In the data rows, zero lies at 4.5, halfway between 4 and 5.
Here are some points:
[5 6 6 4 4 5 7 2 3 5 5 6 6 4 4 1 1 5 8]
[6 5 5 5 3 7 2 3 4 6 3 6 4 3 2 4 1 8 7]
[2 8 6 1 5 4 3 5 2 2 3 4 5 1 3 7 6 3 3]
[1 7 1 0 7 4 4 6 3 4 8 0 5 4 6 2 6 7 9]
[8 4 5 6 2 7 5 3 4 4 4 5 3 5 3 3 2 6 7]
[5 2 3 5 6 4 1 5 5 4 3 6 5 5 4 6 6 4 1]
[5 6 7 5 7 4 4 6 4 4 8 2 6 3 6 4 4 4 4]
[1 7 6 5 7 4 4 7 3 4 9 5 5 4 6 3 4 7 5]
[3 2 5 5 8 2 2 6 3 5 3 5 4 5 6 7 6 4 4]
[3 2 3 3 7 2 5 4 7 3 2 6 6 4 4 8 4 3 4]
[1 7 4 3 7 4 3 6 8 4 4 6 6 4 4 7 5 4 3]
[3 5 4 4 5 5 7 4 5 4 3 5 5 4 2 6 5 1 3]
[5 3 1 5 4 5 6 5 8 4 4 5 3 4 5 3 7 3 1]
[7 3 6 6 3 7 4 2 4 4 3 5 3 6 4 3 3 7 7]
[5 2 2 5 6 2 2 5 5 5 4 5 3 5 6 6 7 3 6]
[4 5 0 3 6 3 6 5 5 6 4 1 5 6 7 4 8 0 3]
[6 6 5 5 1 7 4 3 4 4 4 5 3 6 3 3 4 8 8]
[7 4 5 4 2 7 3 3 3 5 4 5 3 6 3 0 3 6 7]
[2 6 5 1 5 4 2 5 6 4 3 3 5 3 2 5 3 2 3]
[8 1 5 4 4 2 3 5 8 3 4 5 4 4 1 6 7 5 6]
[3 6 3 2 4 2 6 5 6 5 4 6 6 6 5 5 6 5 5]
[5 5 6 6 8 3 5 5 4 3 7 1 5 3 6 2 3 5 6]
[7 6 6 4 3 7 2 4 3 5 5 6 5 4 6 4 3 6 7]
[7 5 6 6 3 8 5 5 3 4 4 5 4 6 3 3 2 6 8]
[3 4 5 3 5 3 4 7 3 4 4 6 5 5 7 8 6 5 3]
10 more points follow, each with its number after it:
[7 6 6 4 4 6 6 2 3 6 3 3 3 5 5 2 2 7 6] 0
[5 6 5 5 3 7 6 3 3 3 4 5 4 4 4 4 2 7 5] 1
[4 3 5 5 4 5 6 4 3 6 4 4 3 4 4 6 4 5 4] 2
[3 5 4 6 6 2 3 5 4 5 4 4 2 4 6 6 7 4 4] 3
[3 3 3 7 5 2 5 6 7 5 4 5 5 5 5 5 5 2 4] 4
[2 5 5 6 4 3 6 6 6 4 3 4 5 5 5 6 4 3 3] 5
[4 3 5 4 5 3 6 4 7 3 2 4 5 1 3 6 5 3 2] 6
[4 8 2 3 5 6 7 5 6 5 5 2 4 4 1 6 6 1 5] 7
[7 4 6 5 5 5 2 6 7 4 3 6 4 5 4 6 8 2 3] 8
[6 4 6 5 3 8 7 2 3 4 4 5 2 5 4 2 3 6 7] 9
Which two of these numbered points are nearest to each point below, ignoring the direction in which the first points spread most? Their numbers follow each, nearest first.
[5 4 2 5 6 4 7 5 4 6 9 4 6 5 5 9 6 2 1] > 2 1
[7 7 5 2 5 5 7 4 4 3 3 2 5 3 5 3 5 4 4] > 0 1
[7 4 4 3 5 7 1 5 4 7 4 6 5 6 7 4 6 5 5] > 8 3
[5 2 4 5 3 3 4 6 6 6 5 6 5 7 6 5 6 6 5] > 4 3
[4 3 5 5 4 6 6 5 4 3 7 5 4 4 5 4 6 6 4] > 9 1
[7 6 7 4 3 7 6 2 2 5 4 3 3 5 4 3 0 5 7] > 0 9
[4 4 2 4 6 2 5 3 3 7 5 0 5 6 6 3 7 0 3] > 0 9
[6 7 6 4 4 4 5 1 2 4 4 4 5 5 4 2 1 7 6] > 0 1
[2 8 3 2 5 5 5 6 5 4 3 3 5 4 5 7 6 4 3] > 1 0
[6 3 6 5 2 5 3 3 6 6 3 5 4 7 3 2 1 5 8] > 4 5
[2 7 1 3 6 4 4 5 7 3 5 6 6 6 4 5 4 4 2] > 1 5
[1 7 3 2 7 3 2 6 7 4 5 5 5 5 3 6 5 3 1] > 1 5
[6 5 3 2 6 8 6 4 1 4 5 5 4 5 5 3 5 6 4] > 9 1
[2 4 4 6 5 2 7 4 7 6 4 6 5 5 5 5 6 4 3] > 4 5
[7 2 5 5 4 3 3 5 4 5 4 6 5 4 4 5 6 1 4] > 8 4
